[169 168 101 101 100 103 102 166  99 164 132 133 156  96] : K_124
[169 166 166 171 166 103 102 166 164 164 164 165 156  96] : K_626
[115 161 101  91 133 152 158 160 164 161 119  96 115 166] : K_321
count K_124: [101] | 2
count K_626: [166] | 4
q: [115 161 101  91 133 152 158 160 164 161 119  96 115 166] | K_321
next: [166 171 166 103] | [102]

[166 168 107 161 164] -> K_226
[168 168 103 156 165] -> K_404
[167 162 166 152 169] -> K_969
[163 162 120 152 166] -> K_791
[150  95 164 134 115] -> K_25
[132 133 102 155 141] -> K_935
[156 122 167 122 158] -> K_203
[163 151 112 107 166] -> K_468
[155 101 147 134 112] -> K_511
[163 162 103 140 164] -> K_822
[132 111 103 127 122] -> K_844
[136 114 119 133 142] -> K_136
next: [132 133] | [102]
where: [127] | K_844, 3
count K_203: [167] | 1

[112 154 124 123 114 142 113 115 131 145 140 124 120 147 125 115] : K_876
[115 148 133 117 118 137 117 126 125 143 132 129 117 100 123 123] : K_489
[120 144 124 126 111 136 114 133 127 145 130 131 120 132 131 118] : K_989
[116 144 123 130 112 139 122 138 122 142 123 130 115 125 132 118] : K_759
[119 123 128 128 118 137 118 125 127 145 138 124 125 125 135 112] : K_618
[117 151 128 112 115 138 112 126 128 143 135 117 122 117 127 117] : K_881
[114 142 139 128 106 138 107 131 133 146 139 130 124 143 135 126] : K_628
[120 148 127 124 115 137 114 127 129 145 135 129 122 122 129 118] : K_451
[115 148 133 117 118 137 117 126 125 143 132 129 117 100 123 121] : K_80
[112 156 134 130 118 134 118 123 126 146 137 130 117 120 127 118] : K_839
[132 160 110 115 125 150 139 136 114 134 107 119 115 101 126 122] : K_772
q: [112 156 134 130 118 134 118 123 126 146 137 130 117 120 127 118] | K_839
count K_881: [117] | 4
next: [110 115 125 150] | [139]
q: [112 154 124 123 114 142 113 115 131 145 140 124 120 147 125 115] | K_876
q: [115 148 133 117 118 137 117 126 125 143 132 129 117 100 123 121] | K_80
count K_876: [115] | 2

[144 152 102 171 140 136 161  97 108 111 143  98 118 124  90 144  92 115
  83  97 146 123 122 126  93  88 120 121 162 168 143 108 132 141 133 153
 144  87 121 164 120 138 164 133 139 170  88  97 156 121 121 112  83 149
 155]  K_256
[164 170 169 143 104 138 147 125 143  97 152 141 164 117 111 103 149 162
  98 101 168 142 114 155 156 101 124  84 172 150  99 171 169  83 128 155
 140  91 128 107  89 104 147 110 165 107 141  89 104 146 147 132 132 167
  90]  K_385
[164 170 169 143 104 138 147 125 143  97 152 141 164 117 111 103 149 162
  98 101 168 142 114 155 156 101 124  84  83 150  99 171 169  83 128 145
 140  91 128 107  89 101 147 101 165 107 141  89 104 146 147 132 132 167
  90]  K_798
[144 152 157 171 140 136 161  97 108 111 106 118 118 124  90 144  92 115
  83  97 146 123 131 126  93  88 120 121 162 168  86 108 132 164 133 122
 144  87 121 164 120 138 147 133 139 170  88 123 156 121 121 112  83 149
 155]  K_148
[122 152 157 171 140 136 161  97 108 111 106 118 118 124  90 144  92 115
  83  97 146 123 122 126  93  88 120 121 162 168  86 108 132 141 133 122
 144  87 121 164 120 138 164 133 139 170  88 123 156 121 121 112  83 149
 155]  K_854
q: [164 170 169 143 104 138 147 125 143  97 152 141 164 117 111 103 149 162
  98 101 168 142 114 155 156 101 124  84  83 150  99 171 169  83 128 145
 140  91 128 107  89 101 147 101 165 107 141  89 104 146 147 132 132 167
  90] | K_798
q: [164 170 169 143 104 138 147 125 143  97 152 141 164 117 111 103 149 162
  98 101 168 142 114 155 156 101 124  84 172 150  99 171 169  83 128 155
 140  91 128 107  89 104 147 110 165 107 141  89 104 146 147 132 132 167
  90] | K_385
count K_798: [101] | 4

[122 131 161 120 130 125 128 127 130 164 129 157 130 125 123 125 117]  K_474
[134 118 135  85 129 111 111 130 123 138 120 114 126 132 115 132 134]  K_183
[122 131 161 120 130 125 128 127 130 164 129 141 131 124 123 125 117]  K_650
[117 130 160 101 112 121 131 137 136 146 140 140 139 122 127 136 133]  K_957
[111 157 140 109 135 143 140 121 128 129 119 114 127 120 134 116 125]  K_886
[164 129 154 130 125 143 153 121 128 140 119 114 140 143 134 116 125]  K_361
next: [164 129 157 130 125] | [123]
q: [117 130 160 101 112 121 131 137 136 146 140 140 139 122 127 136 133] | K_957
count K_361: [140] | 2
q: [122 131 161 120 130 125 128 127 130 164 129 157 130 125 123 125 117] | K_474
count K_886: [140] | 2
next: [120 114 126 132 115] | [132]

[152 139 101 137 106 151 136  92 118 141 144] : K_783
[134 109 134 161 155 134 105 115 109 117 105] : K_832
[136 125 116 135 131 134 129 112 130 122 126] : K_137
[117 142 139 145 105 145 127 130 113 145 146] : K_840
[147 104 109 138 104 111 157 109 166 121 113] : K_557
[136 125 116 135 131 134 129 118 132 124 116] : K_629
[144  95 112 149 150 105 123 110 133 109 101] : K_182
[120 119 138 121 141 106 116 134 124 104 118] : K_918
both K_840 K_557:  | [113]
count K_840: [146] | 1
count K_832: [105] | 2
next: [145 127 130 113 145] | [146]

[119 124 138 121 133 147 134 131 135 116 137 114 135 124 119 133 150 162
 121 122 144] : K_352
[131 121 122 148 129 133 123 124 116 130 115 135 134 144 128 140 148 138
 115 136 137] : K_567
[160 115 141 133 134 155 117  94 141 113 115 120 133 128 126 129 123 101
 124 129 111] : K_516
[124 119 132 150 135 115 135 143 138 123 125 135 132 121 122 107 135 151
 133 126 134] : K_967
[131 121 122 148 129 133 123 124 116 130 115 135 134 144 128 133 113 107
 134 133 140] : K_752
[127 106 112 121 126 100 115 148 104 158 143 133 144 131 122 136 132 101
 128 141 133] : K_944
[118 103 122 119 143 150 117 141 137 122 129 131 144 133 122 119 138 165
 132 127 147] : K_57
[129 113 149 118 118 143 141 117 127 132 129 120 122 147 118 157 139 133
 115 124 120] : K_549
[143 119 120  99 134 115 130 120 131 112 117 137 133 130 115 102 154 132
 132 115 115] : K_736
where: [100] | K_944, 5
next: [133 144 131 122] | [136]
next: [124 119 133 150] | [162]

[102 128 127 128 127 117 128 103 156 128 127 128 128 138 122 127 128 127
 127 139 127 124 102 127 127 128 128 127 127]  K_254
[146 127 128 128 128 140 129 148 106 128 126 130 129 125 125 129 128 129
 128 123 129 125 128 129 127 127 128 128 128]  K_406
[120 127 126 128 126 124 127 121 136 128 128 131 127 128 129 126 126 127
 126 129 126 130 126 127 129 128 129 127 126]  K_555
[160 128 131 128 132 137 129 161  93 127 131 129 128 128 131 130 131 130
 131 129 129 130 128 129 128 128 129 129 131]  K_643
[122 127 127 128 127 123 126 122 132 129 128 126 128 122 129 127 127 126
 127 122 128 126 128 126 128 126 126 127 126]  K_565
[117 129 127 128 127 124 127 121 139 129 130 128 127 144 114 127 127 127
 127 145 129 116 129 127 128 114 128 127 127]  K_757
[133 128 128 129 128 130 127 134 128 129 129 129 130 141 119 128 128 127
 128 142 129 121 128 127 128 129 129 129 128]  K_158
[134 128 128 128 128 128 128 133 101 127 131 128 126 145 113 128 128 128
 128 145 129 115 128 128 128 128 127 128 128]  K_248
count K_565: [126] | 8
count K_254: [102] | 2
count K_757: [129] | 4
q: [134 128 128 128 128 128 128 133 101 127 131 128 126 145 113 128 128 128
 128 145 129 115 128 128 128 128 127 128 128] | K_248

[124 137 128 122 133 128 137 121 126 130 126 125 133 136 120 124 127 125
 127 122 124 140 122 122 133 131 122 125 128 131 130 130 136 133] -> K_415
[129 121 129 134 124 127 121 134 131 127 130 130 124 122 135 131 128 131
 129 133 131 118 126 134 138 127 128 130 129 125 125 126 121 124] -> K_145
[124 114 131 144 117 121 116 142 141 124 131 137 115 115 150 140 124 136
 127 134 134 111 122 139 161 131 125 126 134 125 117 118 113 118] -> K_92
[129 129 127 126 130 130 128 126 125 129 127 127 131 129 126 126 129 126
 129 128 127 128 129 127 122 127 130 129 126 128 131 130 130 130] -> K_685
[125 126 129 132 125 124 127 131 133 126 129 132 125 125 134 132 127 130
 127 127 130 126 126 130 138 130 126 126 131 129 124 125 125 126] -> K_869
[119 141 129 126 133 125 142 121 119 130 125 125 119 138 120 125 126 127
 126 118 124 148 128 119 120 133 125 122 131 126 128 128 140 134] -> K_733
[126 125 129 133 126 127 125 132 131 127 129 131 126 124 133 131 127 130
 128 130 129 124 127 131 137 128 127 128 129 126 126 121 125 125] -> K_28
[126 126 129 131 125 125 127 131 133 127 129 130 125 126 133 131 126 130
 127 128 130 126 127 129 136 130 127 127 130 127 124 125 125 125] -> K_977
[129 123 128 133 125 127 122 134 131 126 129 131 124 123 134 132 128 129
 129 132 131 119 127 132 137 127 128 129 129 126 125 126 122 124] -> K_712
[111 147 131 119 132 121 147 118 134 131 125 125 134 142 129 126 122 129
 124 112 123 156 125 115 124 138 121 117 135 133 124 126 145 135] -> K_990
[142 113 126 134 125 135 112 134 121 126 130 129 124 117 133 129 133 126
 132 141 132 104 132 138 128 120 133 137 122 123 132 131 115 123] -> K_44
count K_415: [122] | 5
count K_733: [126] | 4
q: [129 123 128 133 125 127 122 134 131 126 129 131 124 123 134 132 128 129
 129 132 131 119 127 132 137 127 128 129 129 126 125 126 122 124] | K_712
q: [126 125 129 133 126 127 125 132 131 127 129 131 126 124 133 131 127 130
 128 130 129 124 127 131 137 128 127 128 129 126 126 121 125 125] | K_28
q: [129 129 127 126 130 130 128 126 125 129 127 127 131 129 126 126 129 126
 129 128 127 128 129 127 122 127 130 129 126 128 131 130 130 130] | K_685

[120 129 143 142 104 128 129 123 121 121 121 151 111 134 125 135  89 114
 119 154 122 145 128 112 134 130 144  94 155 124 128 132 136] = K_340
[127 131 116 132 134 134 126 137 120 133 121 121 149 120 134 140 118 116
 126 114 115 126 125 132 104 129 133 134 122 137 141 134 163] = K_438
[130 120 117 146  98 127 134 123 124 120 125 160 107 136 123 128  85 115
 120 172 126 143 133 107 151 127 146  88 153 121 120 130 117] = K_843
[119 149 115 124 120 129 130 140 134 135 141 118 142 118 130 130 130 128
 144 118 122 113 136 119 113 125 127 136 106 123 116 127 119] = K_517
[131 120 117 146  99 127 133 123 124 120 125 159 107 136 123 129  86 115
 120 171 126 144 132 107 149 127 146  89 153 121 120 130 118] = K_111
[111 146 115 126 122 130 115 115 131 135 136 119 144 118 131 137 128 125
 141 117 120 115 133 137 110 126 128 137 107 124 118 129 125] = K_789
[109 149 115 124 120 129 143 140 134 135 141 118 142 118 130 122 130 128
 120 162 124 145 130 109 142 128 145  91 154 122 124 131 122] = K_923
[126 124 149 114 145 124 128 121 142 125 137 116 118 131 125 118 167 153
 129 122 153 117 129 141 151 124 114 146 113 124 121 123 108] = K_409
[124 125 147 114 143 125 129 121 143 126 138 117 118 130 125 118 166 153
 130 122 152 117 130 139 151 124 114 146 112 124 120 123 108] = K_160
[108 149 118 121 118 126 149 136 145 132 110 118 133 119 127 118 138 137
 110 122 131 111 142 117 123 124 122 136 103 121 113 125 110] = K_696
[109 149 115 124 120 129 143 140 135 134 141 118 141 118 130 121 130 128
 144 118 122 113 136 119 113 125 127 136 105 123 116 127 119] = K_440
count K_517: [129] | 1
q: [119 149 115 124 120 129 130 140 134 135 141 118 142 118 130 130 130 128
 144 118 122 113 136 119 113 125 127 136 106 123 116 127 119] | K_517
count K_789: [137] | 3
next: [120 129 130 140] | [134]
count K_696: [110] | 3

[125 123 118 118  95 127 119 128 108 128 120 128 120 123 120 124 118 128
 119 127 127 101 149 120 120 120 120 100 123 143 129 120 128 127]  K_762
[123 124 120 127 128 119 124 114 126 127 120 128 120 123 120 127 124 128
 124 126 125 138 114 120 120 119 120 139 126 114 128 119 128 127]  K_30
[122 136 118 127 128 118 108 119  95 128 118 128 117 111 118  97 156 128
 121 126 125 134 119 118 118 117 118 136 123 126 128 126 128 127]  K_398
[124 125 119 127 128 119 122 123 123 128 119 128 120 122 120 123 126 128
 122 126 126 127 125 120 120 119 119 127 125 124 128 119 128 127]  K_500
[122 134 118 127 128 118 110 112 100 128 118 128 118 112 118 102 153 128
 123 126 125 144 110 118 118 117 118 145 125 112 129 117 128 127]  K_494
[127 112 122 127 127 121 137 135 155 127 121 128 122 135 121 152  89 128
 121 127 127 107 141 122 122 121 122 105 126 136 128 121 128 127]  K_764
[123 134 118 127 129 118 109 133 100 128 118 128 118 112 119 100 148 128
 119 126 126 114 137 118 118 118 118 115 122 134 129 118 128 127]  K_676
[126 115 121 128 128 120 134 130 149 127 121 128 121 132 121 148  96 128
 122 127 126 116 134 122 121 121 121 115 126 131 128 121 128 127]  K_354
[122 136 118 127 128 118 108 119  95 128 118 128 117 111 118  97 156 128
 121 126 125 134 119 118 118 117 118 136 123 119 129 117 128 127]  K_707
[127 112 122 127 128 121 136 140 154 127 121 128 122 134 121 152  89 128
 120 127 127 100 147 122 122 121 122  99 125 142 128 121 128 127]  K_199
[124 122 120 127 128 119 126 119 131 128 120 128 120 124 120 131 119 128
 123 126 126 133 119 120 120 119 120 134 126 119 128 119 128 125]  K_135
next: [118 128 118 112 119 100 148 128 119] | [126]
q: [122 136 118 127 128 118 108 119  95 128 118 128 117 111 118  97 156 128
 121 126 125 134 119 118 118 117 118 136 123 119 129 117 128 127] | K_707
where: [145] | K_494, 27
count K_398: [126] | 3
q: [122 136 118 127 128 118 108 119  95 128 118 128 117 111 118  97 156 128
 121 126 125 134 119 118 118 117 118 136 123 126 128 126 128 127] | K_398
count K_500: [125] | 3

[134 129 134 149 124 127] -> K_674
[134 123 136 161 125 127] -> K_401
[131 136 123 129 127 129] -> K_571
[136 130 136 150 139 127] -> K_597
[125 132 127 111 124 128] -> K_501
[125 132 127 111 129 130] -> K_193
[133 127 132 137 125 128] -> K_939
[135 129 135 155 130 127] -> K_961
[156 132 129 120 133 129] -> K_5
q: [156 132 129 120 133 129] | K_5
next: [132 129] | [120]
next: [123 136] | [161]
both K_961 K_5:  | [129]

[119  96 140 136] : K_244
[124 114 127  97] : K_210
[130 120 141 118] : K_743
[128 100 139 144] : K_770
[128 128 129  98] : K_467
[121  97 140 136] : K_312
[128 128 129 128] : K_450
[121  97 139 137] : K_454
q: [128 128 129 128] | K_450
q: [128 128 129  98] | K_467
both K_312 K_210:  | [97]
where: [120] | K_743, 1

[115 115 115 115] = K_598
[ 89 136 127 118] = K_349
[114 128 128 162] = K_698
[117 128 128 141] = K_372
where: [89] | K_349, 0
count K_598: [114] | 0
q: [117 128 128 141] | K_372
count K_598: [115] | 4
next: [ 89 136] | [127]

[113 121 122 130 120 122 137 140 141 132 136 126  99 127 124 140 131 122
 141 143 123 146 123 124 130 129 110 122 129 113 120 119 143 144 129 119
 136 138] : K_841
[142 142 138 133 118 132 114 137 123 122 110 121 123 123 134 134 128 141
 123 142 116 133 119 118 111 118 122 132 116 105 123 106 133 116 123 134
 130 122] : K_115
[108 130 131 107 129 119 145 132 143 137 148 133 108 131 120 134 130 113
 142 130 133 139 131 131 142 137 118 119 139 119 125 137 137 151 132 115
 133 140] : K_298
[131 120 124 135 134 127 147 132 144 134 145 136 122 139 118 130 122 103
 143 131 143 141 125 127 148 138 113 130 145 130 127 137 131 141 133 121
 141 141] : K_170
[112 130 130 139 121 129 134 142 140 129 130 127 110 130 125 138 125 118
 139 145 127 146 118 120 130 129 108 130 130 136 121 114 139 133 128 124
 140 136] : K_561
[107 116 121 126 138 126 143 124 137 134 145 136 132 135 120 124 125 110
 137 120 143 128 133 134 147 138 128 127 143 145 132 140 125 139 133 122
 132 136] : K_382
q: [142 142 138 133 118 132 114 137 123 122 110 121 123 123 134 134 128 141
 123 142 116 133 119 118 111 118 122 132 116 105 123 106 133 116 123 134
 130 122] | K_115
next: [108 130 130 136] | [121]
next: [120 122 137 140 141] | [132]
q: [112 130 130 139 121 129 134 142 140 129 130 127 110 130 125 138 125 118
 139 145 127 146 118 120 130 129 108 130 130 136 121 114 139 133 128 124
 140 136] | K_561
count K_561: [136] | 2
q: [131 120 124 135 134 127 147 132 144 134 145 136 122 139 118 130 122 103
 143 131 143 141 125 127 148 138 113 130 145 130 127 137 131 141 133 121
 141 141] | K_170
where: [105] | K_115, 29

[102 140 157 135 133 148 138 162 130 122 109] : K_873
[133 100 112 130 110 122 146 124 127 121 115] : K_978
[ 92 158  96 142 102 158 111  99 116 154 166] : K_987
[152 118 147 111 162 103 165 122 158 163 147] : K_309
[163 150 131 131  91 118 125 143 118 151 121] : K_502
[ 96 121 134  90 105 107 151 101 151  91 151] : K_644
[135 115 120 159 134 140 133  98 135  98 149] : K_953
[153  89 162 165 113 160 135 136 142 141 130] : K_490
[113 117 160 136 116 163 126 123 159 135 111] : K_680
[112  93 144 109 114 128 112  94 128 136 158] : K_356
[135 115 147 111 137  99 135  95 161 112 156] : K_526
[101 110 158 122 109 113 149 107 158 158 153] : K_848
q: [152 118 147 111 162 103 165 122 158 163 147] | K_309
count K_526: [115] | 1
count K_848: [158] | 3
both K_978 K_490:  | [130]
count K_953: [98] | 2
both K_309 K_356:  | [158]

[127 121 126 141 123 138 137 122 134 142 128 111 116 136 119 105 106 129
 123 115 144 160 156] : K_63
[123 115 146 160 129 141 141 124 125 142 130 109 121 137 124 104 112 128
 125 119 144 166 156] : K_55
[127 121 126 141 124 139 138 122 133 142 128 111 116 128 120 105 106 129
 123 115 144 160 156] : K_265
[127 121 126 141 123 138 138 122 134 142 128 111 116 136 119 105 106 129
 123 115 144 160 156] : K_42
[127 125 126 140 128 140 139 123 130 142 129 110 118 136 122 105 109 129
 124 117 144 163 156] : K_857
[127 121 127 141 141 129 141 123 132 142 128 111 117 136 120 105 106 128
 123 115 145 160 157] : K_930
[127 126 125 138 129 141 141 124 125 142 130 109 121 137 124 104 129 128
 125 119 144 166 156] : K_246
q: [127 126 125 138 129 141 141 124 125 142 130 109 121 137 124 104 129 128
 125 119 144 166 156] | K_246
where: [163] | K_857, 21
count K_857: [142] | 1
q: [127 121 126 141 123 138 138 122 134 142 128 111 116 136 119 105 106 129
 123 115 144 160 156] | K_42
next: [125 142 130 109 121 137 124 104 129] | [128]

[141 139 120 146 112 122 106] : K_341
[112 130 144 125 135 137 127] : K_18
[106 130 130 126 134 133 115] : K_459
[101 128 134 126 140 136 140] : K_780
[137 135 138 146 102 117 119] : K_817
[138 135 138 133 119 133 133] : K_768
[102 140 139 122 140 139 119] : K_976
[109 133 143 122 134 137 125] : K_48
[132 133 130 149 110 116 109] : K_433
[ 93 128 134 141 119 125 104] : K_929
count K_768: [132] | 0
next: [130 130 126] | [134]
q: [101 128 134 126 140 136 140] | K_780
q: [102 140 139 122 140 139 119] | K_976
count K_459: [135] | 0
next: [144 125] | [135]
count K_976: [139] | 2

